(in the rows, 128 means zero)
One turn moves each row of this set onto another row. After a few examples, where does it send each row asked below?
bogof: [129 141 115 113 159 103 122  89 152 168 124 169 156  92 135 114 100 128
 161 142 112 154 109 148  97 125 130 112 128 137 110 120 156 127 109 100
 104 127 115 155 101 117 119 141]
Soruv: [133 142 119 122 129 112 123 121 110 164 138 126 163  92 102 116 144 134
 110 125  96 128 134 195 105 160  95 114 123 148 123 119 140 122 145  97
 156 112 143 130 127 138 141 122]
lag: [128 119 107 129 152 146 120 125 112 128 155 132 147 119 140 119  92 134
 127 152 130 153 136 105  84 138 161 129 109 124 150 126 112 125 133 149
 111 144 137 138 161 128 104 159]
bod: [106 113 113  81  88 107 144  88 131 103 130 135 174 115 133 114 109 151
 120 169 152 115 130 121 103 138 104 149 119 121 114 125 163 136 135 117
 123 110 111 134 155 139 106 132]
Vilez: [116 110 110 118 146 105  93 111 161 136 113 170 159 100 101 117 135 140
 156 134  95 131 119 140 110 146  98 106 120 157  87 131 146 121 154  99
 105 135 125 122 129 105 124 143]
fupet: [126 139 135 131 117 137 101 164 109 161 125 109 148 119 113 113 112 134
 124 147 146 101 139 116 117 136 150 136 147 125 135  82 148 106 105 155
 116 121 134 153 113 120 133 123]
bupad: [120 126 105 108 104 102 117  94 120  99 144 117 189 120 136 122 121 109
 120 141 154 125 104 138 142  95 124 136 133 115 140 129 113 124 106 118
 113  94  97 137 130 139  92 118]
Tup: [107 107 115 125 137 135 127 157 101 149 117 124 131 140  91 125 123 139
 112 143 125 121 146 145 114 163  95 141 155 159 117 115 130 121 113 128
 131 133 154 133 165 144 151 116]
bafir: [106 114 114 132 142 140 116 155 118 144 117 122 129 143 105 126 133 133
 129 131 132 115 146 119 107 160  91 145 162 152 129 119 122 121 114 136
 127 145 157 134 155 122 152 115]
dugom: [111 125  75 116 121 117 126  91 113  84 121 110 160 146 148 117 156 116
 137 117 134 142  98 149 139 135  98 130 144 117 119 140 127 124 128 134
 117 111 120 115 144 134 111 129]
Pir: [131 143 139 101 146 131 136 141 119 161 110 107 160 138 110 130 131 115
 100 142 140 129 146 139 123 135 134 143 117 150 129 128 165 155 113 112
 122 117 162 148 126 157 139 140]
duvep: [115 129 124 143 108 139 107 122 103 117 126 141 126  67 135 133 135 129
 155 147 110 122 131 142 103 141  88 110 122 130 145 135 124  94 130 154
 131 147  99 119 125 123 125 115]
Vov: [101 126  90 146  96 101 105 114 129  93 118 104 159 135 134 125 127 131
 110 143 139 114  98 130 144 148 130 132 137 118 122 108  95 107 136 124
 125 124  86 115 129 128  97 134]
gulot: [127 143 132 130 118 137 116 161 101 169 128 107 147 118 107 109 118 136
 113 159 128  97 135 134 114 136 138 136 134 127 127  74 153 105 117 144
 131 105 143 152 130 134 131 126]
Buvi: [132 104 122 131 139 128 122 114  98 138 179 106 182 118 137 101  92 133
 122 135 143 132 148 122  97 167 141 109 133 135 122 142 141 135 122 130
 103 146 139 115 158 111 117 149]
Rone: [145 136 118 116 135 118 122 131  97 157 135 150 148  89  95 129 124 132
  99 138 114 151 124 202 109 144 145 116 122 144 137 105 138 114 122 104
 137 120 121 142 113 159 141 127]
Tovol: [119 102 103 124 142 112  87 112 157 151 112 172 154 100 108 108 128 144
 157 123  98 131 129 138 110 145 104 103 120 151  84 138 145 127 140  94
 109 141 123 119 128 104 129 137]
Zom: [126 143 121 111 157  93 129  86 143 157 129 165 157  97 126 116 106 126
 152 146 115 154 103 155  94 130 127 112 134 138 101 114 165 117 114 100
 102 126 109 158 104 117 117 146]
vifo: [147 141 130 167 149 142  99 116 106 123 135 139 146  83 127 123 138 112
 107 137 125 150 119 156 115 119 154  91 115 124 149 117 134 128 125 132
 108 142 102 127  98 129 108 141]
git: [134 135 139 149 144 113 117  88 114 133 150 129 161  92 138 133 141 106
 114 132 122 133 138 149 109 144  81  95 136 154 138 153 115 146 121  90
 124 150 119 116 124 117 122 115]
los: [108 118 128 127 123 143 127 105 110 138 154 112 163 115 126 115 115 147
 134 148 127 127 152  90  75 147 118 129 113  99 118 139 137 125 134 148
 135 156 129 127 167 128 108 158]
Doza: [138 127 128 117 118 107  82 111 118 142 117 186 126 100 121 121 107 144
 140 142 114 130 120 129  98 122 120 100 137 128  77  91 128 101 131  91
 114 136 102 150 131 112 111 139]
Nis: [110 106  74 114 129 136 130 110 135  88 116 160 144 136 124 102 122 155
 113 150 139 150 109 142 105 131 135 147 128 123 128 101 149 130 152 139
 107 106 130 130 165 133  96 151]
kisam: [136 143 115 110 102 122 105 144 101 147 109 143 129  83 111 136 134 138
 119 139 102 127 135 169 104 148 112 123  97 140 126 111 129  98 146 107
 162 125 124 139 125 155 141 134]
vul: [126 137 145 109 154 137 127 130 124 157 115 107 167 143 109 128 136 109
 110 127 151 130 150 124 116 126 127 140 138 138 128 139 159 157  95 122
 111 132 158 147 117 138 137 137]
redep: [ 96 127  86 154 107 101 123 120 139 105 115 110 153 138 129 126 139 126
 118 146 138 118  96 124 150 147 138 135 127 118 133 122  99 115 123 138
 124 125  90 122 116 129  98 122]
fenu: [117 129  87 122 112 107 138  95 103  98 121 108 141 150 154 118 164 118
 136 120 140 134  98 133 141 132 103 126 146 109 112 144 129 127 111 136
 121 114 116 121 134 131 111 109]
fufam: [137 128 123 128 123 112  87 106 123 154 116 182 125 101 125 117 108 150
 142 140 112 126 124 122  92 122 121 102 139 117  82  95 126 106 119  93
 121 144 100 147 125 113 111 136]
Ritab: [125 116  97 129 114 100 119 107 129 106 146 125 167 139 147  95 104 142
  89 155 154 117 113 131 110 164 137 128 142 141 114  87 142 139 151  90
 110 104 125 125 150 113 100 138]
gupem: [125 116 105 119 103 101 112 109 117 108 144 122 175 129 130 119 136 111
 117 132 151 119 108 128 154 100 129 122 131 120 134 141 105 130 104 119
 112  92 106 133 126 129  89 101]

dugom turns into bupad
fupet turns into bafir
Where do these go?
gupem turns into redep
duvep turns into git
Soruv turns into Rone
bod turns into Ritab
bogof turns into fufam
los turns into Buvi
Vilez turns into Zom
Tup turns into Pir

One turn moves each row of this set onto another row. After a few examples, where does it send each row asked below?
U: [111 131 118 126 122 165 129 134 176 148 119 176 157 135 134 165 103 143
 119 146 125 119 117 163 127 156 129 140 104  77 128 110 109 119 107]
C: [ 98 137 122 149 122 176 146 137 170 175 132 142 155 123 110 154 116 148
 101 147 141 119 123 158 120 157 140 134 121  93 122 110 118  79 117]
A: [124 151  95 186  74 109 143 114 144 127 135 154 157 161 129 140  74 138
 120 139 187 111 120 188 154 131 122 124 141  75  93 113 146 145 142]
W: [ 99 147 119 147 129 162 150 133 151 155 120 163 158 148 130 166 100 170
 100 129 124 130 107 170 118 169 137 125 103  83 121 117 114  99 113]
E: [137 119  95 155 118 107 149 150 126 158 170 138 104 117 156 148 122 137
  59 118 179 135 127 125 175 153  93 150 114 113 108 126 146 129 128]
Y: [117 112  94 160 106 141 159 151 151 161 182 142  88 123 150 140 106 147
  71 120 185 138 118 128 164 172  99 143 121  99 113 125 173 144 133]
R: [136 111  94 142 101 144 153 148 141 170 154 153  90 129 167 136 104 155
  55 126 191 146 126 130 169 164 107 155 131 115 113 132 124 127 118]
N: [120 142 108 143 101 173 131 115 160 152 148 143 156 131 140 164 120 150
  86 135 124 110 113 158 131 179 141 102 120  81 133 128 119  98 142]
V: [118 127 121 131 115 171 138 136 178 161 132 148 154 137 141 169 107 145
  86 153 142 109 108 166 112 166 137 129 100  73 129 126 114  99 115]
T: [115 136 107 165  87 113 147 120 165 123 106 134 148 168 113 143  90 149
 124 115 188 130 123 187 146 124 107 126 130  91  77 116 145 157 150]
L: [140  94  84 125  99 142 154 134 121 159 163 152 112 128 151 147 137 144
  63 125 185 146 135 139 165 162 108 154 114 115 111 127 150 124 118]
M: [129 143  99 172  76 115 133  94 148 140 138 137 142 164 118 150  92 147
 116 114 176 117 133 165 155 131  97 117 133  72  62 124 129 158 156]
D: [128 147 109 157  64 139 159 111 172 136 127 146 135 159 118 140  76 149
 136 119 203 127 141 179 155 141 120 147 121  87  76 119 120 148 150]
H: [115 150 115 147  80  98 127 107 149 123 129 137 126 168 117 148 100 147
 115 131 176 129 122 181 150 132 102 130 152  88  73 139 153 157 145]
X: [122 131 101 152 138 132 147 164 113 158 160 163 102 141 139 150  97 151
  65 136 181 144 124 123 179 155  95 135 127 121 106 121 151 136 122]

R turns into M
E turns into T
Where do these go?
D turns into N
L turns into H
C turns into Y

One turn moves each row of this set onto another row. After a few examples, where does it send each row asked below?
nise: [ 48 136 102 118 123 188 110 118 127  92 129 141 121 159 148 106 137 142
 139 148 137 125 135  97 106 150 154  95 157 143 141  97 131 107 139 128
 126 143 147 185 137 135 113]
mav: [ 74 100  68 124 103 116 162 109 109  98 117 169 119 155 121 126 118 103
 166 137 136 128 121 117  73 153 115 151 116 165 133 123 144 114 106 178
 120 135 126 134 126 104 120]
zumov: [ 74 114  80 111 117 143 113 113  68  98 128 193 130 137 143  94 135 103
 121 144 131 140 118 117 144 140 128 133 132 136 137 165 161 151 106 132
 115  81 143 164 113 103 109]
tumit: [101 123 108  98 140 115  83 100 117 120 132 158 130 163 150 120 128 116
 122 139 138 115 120  67 109 173 126 123 119 150 130 127 146 119 103 102
 154 113 137 125 102 112 118]
pubu: [ 54 182  97 103 122 152 123 116  88 127 122 151 119 166 142 104 129 129
 133 161 125 138  94 136  95 132 139  85 114 172 154 137 122 136 112 158
 143 134 158 159 148  91 118]
tuban: [ 71 103  85  93 132 148 111 103 118  68 120 149 150 130 143 106 128 149
 134 179 156 129 145 132  93 123 134 144 118 150 185 139 149 138 130  90
 112 141 148 150 137  96 113]
vude: [ 57 120  73 152 140 146 124 130  83  98 141 172 140 136 153 122 115 103
 145 127 137 134 140 101  87 150 134 137 124 132 171 157 157 148 113 173
 101 118 151 148 133 156  97]
dugev: [ 42 106  82 107 118 160 114 138 107  82 124 176 120 150 140 128 144 108
 150 145 144 134 128 115 165 139  96 131 120 172 145 129 175 128 117 136
 110  85 111 129 121  94 118]
Lavu: [ 77 118 100 112 117 151 129 155 100  98 110 179 139 134 130  91 142 133
 151 179 174 138 128 132  86 124 156 168 123 168 156 111 158 129 151 119
 138 144 142 139 149 101 136]
lafi: [ 89 132 117 114 134 139  92 160 109 120 117 140 131 153 138 143 152 106
 136 149 136 122 164  89 139 139 145 132 114 156 154  96 184 112 115 159
 131 160 152 138 140  94 125]
Kuv: [ 72 142  89 115 120 152  94  98 132  73 148 158 132 164 176 130 106 133
 137 163 168 120 117  95 110 158 125 103 129 163 166 124 183 129 132 130
 145  88 110 137 158 127 105]
pado: [ 83  92  82 135 103 104 106 124 106 112 131 152 121 158 143 111 125 116
 111 145 156 133 101  76 128 141 128 130 116 141 159 108 127 130 104 130
  72 133 169 132 137  97 115]
zevo: [ 45 107  65 122 137 138 108 117 123  94 137 130 124 174 162 140 123 134
 147 131 165 161 107 108  99 137 128 119  97 137 165 139 146 142 136 164
 110 106 171 150 133 118  76]
paza: [ 70 125  82 118 129 135  99 137 101  89 144 148 138 166 105 133 130 155
 133 157 132 117 134 111  87 158 119 126 121 116 128 131 132 104 104 118
 134 160 145 161 121  59 140]
nera: [ 78 152  98 102 151 164 106 152 102 101 128 131 133 160 144 124 145 156
 146 147 160 132 156  86 121 128 131 106 119 153 132 146 181 142 133 170
 130 159 157 145 160 131 135]
voli: [ 58 127  72 123 122 149 113 123 105 105 125 158 121 153 143 145 128 110
 131 145 144 131 109  95 128 148 116 127 124 147 143 118 111 133 106 148
  58 141  95 136 107 133 117]
mos: [ 70 139 156 132 132 120 125 128 104  66 120 150 134 154 141 105 130 137
 136 148 142 134 146 134  88 126 134 132 120 160 138 120 145 142 102 175
 108  96 115 131 148 139 121]
Zeg: [ 64 153  67 126 112 116 116 141 102 130 133 171 135 161 141 101 114 103
 100 147 148 128 114 111  97 151 115 133 119 171 160 120 187 143 123 122
 170 102 107 159 117  88 118]
Rupim: [ 53  95  66 106 117 110 129 144  84 108 116 186 128 188 142 121 131  98
 131 112 148 143 123 110 101 141 133 119  93 178 157 105 146 123 136 158
 120 126 133 166 167 103 120]
varo: [ 57 145  98 111 123  84 103 117 114 107 122 167 118 151 146 135 144  75
 108 147 153 138 166 104  96 151 128 124 112 135 117 144 125 125 107 124
 134 159 119 138 130  97 114]
vud: [ 80 145 122 106 142 156 131 120  92 116 108 144 102 144 136 104 125 154
 123 163 147 125  89 104 121 131 138 119  96 132 166 145 109 140 111 139
 134 160 131 136 123  75 132]
levav: [ 84 125 106 150 113 153  84 101 123  69 155 156 132 169 143 137 122 105
 117 144 135 112 113 132  99 153 120 116 131 155 156 147 150 109 143 117
 114 161 148 122 146 140 100]
noti: [109 114 117 135 122 142 126 143 108 120 133 165 116 145 145 136 137 146
 137 154 165 131 144  95 131 137 143 127 115 149 147 133 142 127 134  93
 179 168 119 160 145 118 117]
Fufo: [ 96 140 131 110 131 143 100 149 110  75 102 158 121 162 147  92 137 117
 138 133 125 118 134 119  86 135  84 128 116 144 151 129 129 150 125 150
 104 136 141 155  91 141 117]
Kezak: [ 35 143 119 140 112 162 137 152 104 113 122 150 120 146 143 122 102 117
 134 143 155 128 160 119  87 172 150 142 118 143 159 111 162 152 105 123
 136 134 142 158 172  73 117]
Rim: [ 80 164 107 111 125 154 134 128 121 106 140 166 135 159 132  99 111 168
 145 152 181 103 127 103 124 149  92 132 118 146 158 145 135 139 140 102
 148 151 149 146 161 106 104]
tebe: [ 65 171 109 119 111 146 103 133  92 124 156 162 142 146 112 108 133 152
 137 151 176 135 133  97 116 124 140 125 101 148 115 116 140 132 141 146
 179 139 122 151 144 105 100]
Gil: [ 25 154 120 125 105 125 129 116 107 103 139 141 127 151 140 114 114 101
 132 121 173 117 119 115  85 121 113 135 145 177 178 135 166 110 124 153
 135 133 121 175 124  99  86]
zusu: [ 80 129 109 153 110 109 129 151  75  83 108 147 108 168 168 127 148 137
 128 185 134 127 138 144  91 135 101 131 121 151 146 130 155 143 122 155
 116 138 110 139 103 109 124]
nipar: [ 81 101  99 110 116 144 127 112 119 115 124 173  98 148 142 127 139 109
 162 143 118 120 104 118 130 139 113 111 127 144 114 147 179 131 102 159
 134  85 156 131 134 107 105]

tebe turns into Rim
levav turns into varo
Where do these go?
Fufo turns into zusu
nera turns into vud
lafi turns into pubu
nise turns into paza
Kuv turns into tumit
voli turns into mav
pado turns into Rupim
dugev turns into nipar

